Each row is where one point has got to under a steady rotation. How many ticks took it there?
The counts run from 0 to 108.
[-1.09 -0.69 -2.13 -1.65  0.85 -1.78  1.39 -0.03 -0.62  1.13  3.13 -3.43
  0.43 -0.73  0.13  1.55  1.25  0.44 -0.95  1.22 -1.21  1.63  1.87 -2.11
  0.24 -1.56  0.06 -0.56  2.96 -2.45 -2.07 -0.03 -0.62 -0.14 -1.47 -0.79
 -0.58 -1.47 -0.30  1.04  1.14  0.59 -0.66 -0.64  0.07 -2.61 -0.74  1.30
 -1.43  2.14  0.42  0.17 -1.05]  88
[ 0.46 -1.52 -0.07 -0.47 -0.79 -1.19 -0.62 -0.97 -1.98 -0.44  0.63 -3.90
 -0.36  0.64  0.11 -0.01 -1.13 -0.62  1.32  0.92 -0.61  0.57  1.16 -2.80
 -0.65 -0.43  0.61 -1.07  3.75 -2.89 -2.66 -1.77 -0.68  0.17 -2.24 -1.54
  0.51 -1.11  0.34 -0.02 -0.29  0.05 -0.25 -0.62 -0.59 -1.70 -1.14  1.67
  0.21  3.19  1.94 -0.12 -0.50]  46
[-0.99 -1.31 -1.80 -0.54 -0.93 -2.42  2.35 -0.09 -2.02 -0.49  2.62 -3.67
  1.41  0.24 -0.27 -0.01  0.50 -1.43  1.03  0.49 -1.32  0.76  1.36 -2.55
 -0.93  0.18  0.19 -0.02  2.97 -1.74 -2.01  0.97 -0.55 -0.88 -0.46 -1.04
 -0.36 -0.75 -0.50  1.76  0.77  3.29 -2.03 -1.28 -0.51  1.01  0.51  2.08
 -1.61  1.33  0.26  0.08  0.26]  76
[ 0.94 -1.25 -0.27 -1.69 -0.92 -0.61  1.16  0.07 -2.77  0.24  0.52 -2.93
  0.44 -0.83  1.45  0.36  0.44 -0.19 -0.88  2.50  1.41  0.66  0.75 -2.40
 -0.89  0.54 -0.39 -2.16  1.72 -2.06 -2.85 -0.04 -0.42 -1.15 -1.44 -1.37
 -1.36 -1.95  1.27  0.32  0.36  0.46  0.41  0.36 -1.12 -2.70  1.12  3.40
  0.43  2.87 -0.46  0.43 -0.32]  98
[-0.19 -2.24  0.09 -1.04 -0.63 -0.72  2.02  0.07 -2.56  1.30  0.69 -3.29
  0.89 -0.73  0.15  0.62  0.55  0.61 -1.23  1.55 -1.46  0.86  1.32 -2.33
  1.33 -0.58 -0.97 -0.43  3.53 -1.72 -0.82 -0.39 -1.64 -1.78 -1.07 -2.37
  1.22 -0.71  0.85  1.32  0.25  2.88 -1.19 -2.44 -0.62  0.38  0.13  2.41
 -0.71  1.64 -0.04 -0.55 -0.76]  38
[ 0.55 -0.72 -0.63  0.01 -1.00 -1.38  1.15 -0.32 -2.20 -1.32  2.62 -2.11
  1.10 -0.61  0.27  0.04 -0.29  1.17 -0.29  0.06 -1.66  1.64  0.74 -2.57
 -0.48  0.01  0.35 -0.22  4.03 -2.10 -4.37 -1.17 -1.46 -1.00 -0.22 -1.57
  0.26 -0.81 -0.15 -0.23 -0.34  1.12 -1.51 -0.47  0.57  0.17 -0.39  1.31
 -1.92  0.55  0.40  0.78 -0.36]  81
[-0.20 -1.80 -0.02 -0.73 -1.10 -0.17  0.97 -0.32 -2.41  1.34 -0.30 -4.25
  0.38 -0.43  0.92  0.05  1.03 -1.24 -0.16  1.26 -2.33  1.25  1.05 -2.50
  1.54 -0.65  0.44  0.07  1.24 -2.30 -1.90 -1.19 -1.64 -0.20 -1.01 -2.06
  0.01 -0.06 -1.32  0.79 -0.03  0.62  0.11 -0.73 -0.48 -0.43  1.29  1.00
 -0.23  2.88  1.29 -2.33  0.68]  11
[-0.35 -0.92 -0.56 -1.29 -0.74 -1.37  0.16 -0.01 -1.67  1.40 -0.02 -4.59
  0.58 -0.23  0.50  0.78 -0.10 -0.15 -0.45  0.72 -2.32  2.54  0.22 -2.33
  1.69 -1.08  0.45  0.65  1.56 -3.14 -2.71 -1.89 -0.06  0.47 -1.65 -1.74
 -0.94 -0.62 -1.59  1.34  0.38 -0.72 -0.40  0.15 -0.84 -1.15 -0.18  0.67
 -0.70  2.61  2.19 -0.51 -0.28]  51
[-0.35 -0.07 -3.30 -0.96 -0.84 -1.50  0.59  0.40 -2.09 -0.49  1.84 -3.24
  0.90 -0.62  0.20  0.55  1.41 -1.50  1.17  1.06 -0.27  1.51  0.69 -1.64
 -1.36  0.79  1.12 -0.77  1.73 -1.83 -3.65  0.42 -1.09 -0.50 -0.08 -0.39
 -2.28 -1.12 -0.70  1.38  1.58  0.63 -1.19  1.05  0.66 -1.68  1.42  2.42
 -1.05  2.62  0.61  0.68 -0.09]  20
[ 1.15 -0.37  1.08 -0.95 -1.16 -0.67  0.91 -0.22 -2.56  1.75  0.84 -1.45
  1.17 -1.34  0.12  0.91 -0.39  1.59 -0.39  1.89 -0.32  2.06  1.52 -2.63
  2.67  0.71 -1.00 -1.25  3.10 -4.01 -2.84 -0.45  0.82 -0.69 -0.76 -1.20
  1.33 -0.98 -0.60  0.18 -0.85  0.36 -0.71 -0.46 -0.22 -0.71 -0.32  0.89
  0.85  2.53  1.21 -0.70 -1.80]  1
[ 0.78 -1.89 -0.13 -0.72 -0.50 -0.94  0.59  0.65 -3.74  1.73 -1.13 -3.22
  0.10 -0.20 -0.80  0.18  1.16 -1.24  0.61  1.56  0.45  0.73  0.50 -0.59
  0.63  0.03 -0.24 -0.39  2.08 -2.89 -1.55 -0.73 -0.71 -0.27 -1.15 -1.14
 -0.16 -0.64 -0.14  0.53  0.68  0.57 -0.77  0.16 -0.90 -0.77  0.45  2.55
  1.55  5.43  1.17 -1.14  0.05]  101
[ 0.69 -0.54 -1.31 -0.28 -1.72 -1.68  0.47  0.89 -2.89  1.60 -1.17 -3.12
  1.65 -1.14  1.23  0.44  1.71 -0.91  0.50  2.01  0.29  2.31 -0.39 -1.07
  1.59  0.64 -0.54 -0.01  0.76 -2.32 -2.77  0.13  0.48 -0.52 -0.65 -0.51
 -1.68 -1.60 -0.73  1.87  1.23  0.92 -0.62  0.03 -0.55 -0.47  1.55  2.80
  0.01  3.16  1.56  0.74 -0.13]  63
[ 0.55 -0.94 -0.53  0.81 -0.55 -0.93  0.31 -0.15 -2.58 -0.48  0.01 -3.16
  0.79 -0.18 -0.73  0.16  1.06 -1.07  2.00  0.71  0.22 -0.11  2.29 -0.25
  0.77  0.59  0.30 -1.05  3.73 -2.12 -1.70 -0.29 -1.76 -0.63 -0.71 -0.85
  0.32 -0.86 -0.44  0.63  0.29  2.11 -1.96 -1.44  0.66  0.43 -0.65  3.48
  0.08  3.50  0.83 -0.99 -0.59]  73
[ 0.86  0.65 -0.36 -0.89 -0.86  0.28 -0.40  0.31 -2.91  0.19  0.59 -1.85
  1.11 -1.38 -0.01  0.20  0.77  0.49  0.83  1.02  0.22  2.21  0.83 -0.67
  1.17 -0.05  0.11 -0.95  1.97 -3.53 -4.53 -0.75 -0.27 -0.22 -0.30 -0.51
 -1.28 -1.27 -0.30 -0.72  0.15 -1.51 -1.25  1.17  0.64 -2.35 -0.33  1.59
 -0.11  4.10  1.74 -0.08 -1.69]  57
[ 2.00 -0.36 -0.35 -0.32 -1.25 -0.45 -0.21  0.97 -2.70 -0.17  0.98 -2.30
  1.48 -1.79 -0.24  0.85  0.41  1.44  0.53  1.35  0.38  1.07  1.13  0.34
  2.33  1.22 -0.49 -0.78  3.71 -3.25 -3.97 -0.19 -0.87 -1.56  0.07 -0.73
 -0.07 -1.24 -0.58  0.40  0.18  0.82 -2.12 -0.28  1.10  0.63 -0.56  2.86
  0.09  2.02  1.11  0.77 -1.89]  29
[-0.98 -1.33 -0.76 -0.33 -0.50 -1.49  2.40 -0.10 -1.71  0.44  1.92 -3.37
  0.96 -0.13 -1.09  0.32  1.24  0.09  0.05  0.28 -2.34  1.16  1.49 -2.37
  0.54 -0.17  0.22  0.47  3.84 -1.60 -1.61 -0.77 -2.01 -0.83 -0.50 -1.17
  0.88 -0.89  0.20  1.43  0.59  3.22 -2.06 -1.85 -0.33  0.73  0.33  1.90
 -1.53  2.15  1.03 -0.67 -0.16]  77
[ 0.87 -0.39 -1.91 -0.49 -0.79 -0.99 -0.89  0.45 -2.96 -1.58  0.00 -3.69
  0.76 -0.51  1.06  0.22  1.36 -1.41  1.29  0.74  0.07  1.36  0.40 -1.54
 -1.12  1.07  1.47 -0.62  1.41 -2.06 -4.25 -0.40 -1.31 -0.58 -0.98 -0.72
 -2.05 -1.38 -0.46  1.05  0.79  0.04 -0.41  0.70  0.39 -2.05  0.75  2.56
 -1.24  2.91  1.51  0.98  0.58]  19
[-0.06 -0.35  0.50 -1.70 -0.48 -1.02  1.66  0.49 -1.66  2.03  1.95 -2.25
  0.93 -1.81  0.66  0.79  0.96  1.50 -2.76  1.89 -0.85  2.36  0.45 -2.67
  0.49 -0.91 -0.87 -0.70  2.48 -2.55 -3.18 -0.40 -0.81 -0.93 -0.47 -1.32
  0.07 -1.67  0.15 -0.80  0.03  0.14 -0.34 -0.24 -0.90 -1.63  0.56  1.35
 -0.93  1.84  0.04  0.41 -0.19]  93
[ 1.49 -0.33 -0.39 -0.29 -1.72 -0.59 -0.02  1.35 -3.02 -0.99  0.16 -2.26
  1.42 -1.85  0.71  0.26  1.08  1.21  0.08  1.43  1.58  1.44  0.92 -0.49
  0.70  1.41 -0.93 -1.19  3.16 -2.17 -3.64 -0.04 -0.94 -2.11 -0.86 -0.77
 -0.08 -1.50  0.41  0.16 -0.04  1.34 -1.58 -0.86  0.65 -0.71 -0.57  3.35
 -0.58  1.71  0.27  1.26 -0.92]  30
[ 1.80 -0.73  0.32  0.24 -1.97 -0.88  1.24 -0.01 -3.94 -0.93 -0.08 -1.58
  1.79 -1.26  0.12 -0.25  0.40  0.28  0.59  1.30  0.31  1.09  0.92 -1.13
  0.08  1.82 -0.07 -0.79  2.86 -2.74 -3.65 -0.17 -0.73 -1.93  0.34 -1.39
  0.37 -1.16 -0.06  0.69 -0.73  1.64 -2.04  0.27  0.17  0.54  0.95  3.48
 -0.11  2.53 -0.21  0.25 -0.70]  69
[-0.52 -1.92  0.52 -0.53 -0.43 -0.54  1.92  0.10 -2.63  1.52  0.51 -3.48
  0.60 -0.26  0.84  0.00  1.23 -1.16 -0.30  1.49 -1.97  1.57  0.99 -3.42
  0.26 -1.63  0.78 -0.67  1.71 -2.07 -1.40 -0.78 -1.44 -0.58 -1.01 -1.22
  0.26 -0.54  0.62 -0.25  0.43  1.66 -0.53 -0.45 -0.61 -0.72  2.06  0.77
 -0.37  3.38  0.59 -2.01  1.01]  10
[-0.90 -0.80 -1.92 -0.60 -0.27 -0.19  0.48  0.60 -2.11  0.07  0.12 -4.12
  0.85 -0.70 -0.64  0.69  2.57 -0.32  0.48  0.44 -1.37  1.65  0.62 -0.20
  1.34 -0.98  0.45  0.58  2.55 -1.38 -2.07 -1.13 -2.39 -0.81 -1.08 -1.03
 -1.51 -0.64 -0.32  1.03  1.51  0.66 -1.15 -0.78  0.55 -1.26  0.75  2.41
 -1.30  3.60  1.75 -0.20  0.08]  22
[ 0.03 -2.03 -0.21 -1.66 -0.04 -0.41  1.67 -0.81 -2.38  1.15  1.64 -1.65
 -0.34 -0.59  0.38  1.26  0.77 -0.52  0.36  2.31 -0.44  0.37  2.78 -2.29
  0.54  0.07 -0.58 -2.53  2.44 -3.61 -1.54  0.86 -1.00 -0.52 -0.73 -1.07
  0.64 -0.98 -0.13 -0.22  0.28  0.93 -0.09 -0.38  0.43 -1.50 -0.03  1.85
  0.84  4.08  0.26 -2.19 -1.50]  5
[ 0.79 -1.94 -0.34 -1.77 -0.73 -0.13  1.17 -1.89 -1.05 -0.42  2.32 -3.40
 -0.20  0.18  0.18  1.07 -0.82 -0.17 -0.18  1.37 -1.71 -0.07  2.90 -2.42
 -0.34 -0.04  0.34 -1.62  3.42 -3.27 -1.97 -0.39 -0.97 -0.15 -0.63 -1.74
  0.20 -0.35 -0.34 -0.14 -0.78  0.83 -0.54 -0.58  0.41 -0.46 -1.34  1.78
 -0.36  3.11  0.08 -2.18 -1.63]  44
[ 0.23 -1.87 -0.02 -2.06 -0.95 -0.84  1.94 -0.57 -2.07  0.66  2.11 -1.98
  0.47 -0.84  1.43  0.52  0.02 -0.74 -1.04  2.13 -0.32  0.66  2.30 -3.75
 -0.16  1.35 -0.87 -2.66  1.93 -3.16 -2.48  0.74 -0.03 -0.42 -1.39 -1.45
 -0.08 -1.14  0.46  0.54 -0.05  0.99 -0.41 -0.55  0.11 -1.22  0.26  2.14
  0.29  2.39 -0.62 -1.00 -1.11]  4
[ 0.93 -2.11 -1.13  0.97 -1.21 -1.20 -0.10 -0.15 -3.33 -0.67 -0.78 -3.72
  1.12  0.03 -0.17 -0.19  0.71 -1.14  1.76  1.02 -0.53  0.19  1.18 -1.22
  0.01  1.27  0.34 -0.48  3.55 -2.16 -1.62 -0.67 -1.16 -1.01 -0.95 -0.83
  0.20 -1.27 -0.09  1.68  0.52  2.75 -1.28 -1.77 -0.50  0.42  0.01  2.76
 -0.22  2.18  1.56  0.48 -0.03]  74
[ 0.20 -0.97 -0.82  0.45 -0.41 -1.04  0.00  1.31 -3.52  1.77 -1.74 -3.61
  0.99 -1.38  0.26  0.89  2.36 -0.65  0.13  1.69  0.81  1.94  0.65 -0.21
  1.91  0.07 -0.61 -0.03  1.53 -2.70 -2.10 -0.51 -1.03 -0.89 -0.91 -0.43
 -1.32 -1.07 -0.08  1.90  1.36  0.53 -0.77 -0.68 -0.29 -1.95  1.00  2.30
  0.08  3.99  1.81 -0.29 -0.50]  62
[ 0.61 -1.04 -1.56 -0.93 -1.35 -1.00  0.52  0.29 -2.33 -0.93  0.91 -2.28
  1.11 -1.90  1.12  0.79  0.86  0.71 -0.39  1.81  1.10  0.60  1.09 -1.02
  0.47  1.72 -0.97 -1.96  3.13 -2.35 -3.13  0.71 -0.40 -1.97 -1.14 -0.72
 -0.53 -1.67  0.58  1.39  0.66  2.00 -1.17 -1.37  0.77 -1.01 -0.05  4.07
 -1.10  1.51  0.03  1.26 -1.05]  31
[-0.11 -1.28 -0.74 -0.65 -0.46 -0.89 -0.61  0.47 -1.86  1.79 -0.04 -4.24
  0.85 -0.89  0.28  0.86  0.50  0.85 -1.11  1.43 -1.26  1.81  0.47 -1.08
  2.42 -1.94 -0.81  0.56  2.68 -3.28 -2.32 -1.48 -0.03  0.21 -2.21 -0.88
  0.15 -1.56 -0.87  1.55  0.46  0.18  0.11 -1.14 -1.28 -2.18 -0.49  1.13
 -0.50  1.83  2.10  0.95 -1.07]  90
[ 0.61  0.05 -0.37 -0.37 -0.82 -0.76 -0.33  0.50 -3.28 -0.06  0.03 -2.42
  0.66 -1.16  1.00 -0.23  1.35 -0.13  0.26  1.45  1.00  2.45  0.36 -1.75
 -0.31  1.23 -0.10 -1.84  1.46 -2.91 -4.30 -0.53 -0.70 -0.69 -0.96 -0.48
 -1.41 -1.38  0.99 -0.35  0.63 -0.60 -0.31  1.33  0.35 -2.94  1.18  2.43
 -0.88  3.35  1.88  1.12 -0.66]  58
[ 1.67 -1.14 -0.33 -0.38 -2.01 -0.47  0.90  0.06 -3.65 -1.12  0.04 -1.87
  1.58 -1.08  0.90 -0.64  0.85 -0.47  0.23  1.44  0.48  0.28  1.21 -1.90
 -0.17  2.04 -0.07 -1.01  2.34 -1.40 -3.28  0.21 -1.68 -1.91  0.16 -1.11
 -0.30 -0.62  0.97  0.59 -0.39  2.05 -0.69 -0.54  1.05  0.23  1.16  3.49
 -0.30  1.93  0.00  0.36 -0.02]  70
[ 0.61 -1.96 -1.33 -2.33 -0.53 -0.52  1.47 -0.45 -1.96  1.42  0.81 -2.99
  0.06 -0.79  1.01  1.05  0.67 -0.90 -0.87  2.39  0.63  0.33  1.42 -2.20
 -0.68  0.82 -0.04 -2.91  1.21 -1.90 -1.71  0.59 -0.58 -0.72 -0.72 -1.34
 -1.07 -1.30  0.30  0.87  1.25  1.03  0.07  0.00 -0.21 -2.50  0.78  3.49
  0.76  3.93 -0.05 -1.13 -0.43]  99
[ 0.96 -0.72 -1.57 -1.74 -1.37  0.39  1.06  0.64 -1.83  0.36  0.96 -3.04
  1.85 -2.38  1.16  1.65  1.57  1.22 -1.79  0.55 -0.90  1.60  0.91 -0.73
  2.25  0.62 -0.46  0.04  1.45 -1.21 -3.32  0.36 -2.28 -2.52 -0.80 -0.80
 -1.21 -0.99 -0.92  1.28  1.27  1.22 -1.18 -1.19  1.55 -0.21  0.61  2.57
 -1.32  1.06  0.72  0.10 -0.79]  27
[ 2.54 -0.35  0.34 -0.98 -0.71  0.16  0.64 -0.48 -2.54  1.46  0.92 -2.32
  1.05 -1.44  0.83  1.30  0.07  0.89 -0.41  2.41  1.49  1.67  1.21 -1.25
  1.25  0.42 -0.09 -1.86  2.72 -4.02 -3.47 -0.37  0.39 -0.56 -0.71 -0.85
 -0.36 -1.45 -0.81 -0.51 -0.95 -0.68 -0.40  0.76 -0.39 -0.85 -0.45  2.40
  1.45  3.55  0.55  0.06 -1.59]  96
[ 0.21 -1.58 -0.13 -1.97 -1.42 -1.68  3.14  0.30 -2.50  1.46  1.60 -2.29
  1.08 -0.39 -0.12 -0.40  0.73 -0.93 -0.58  1.23 -0.76  1.96  0.00 -2.77
 -0.52  0.87 -0.54  0.18  1.34 -1.81 -2.14  0.54 -0.60 -0.43  0.17 -1.48
 -0.80 -0.52 -0.57  0.73  0.75  1.32 -1.42  0.11 -1.52  0.57  1.99  2.78
  0.37  3.86  0.51 -1.12  1.08]  104
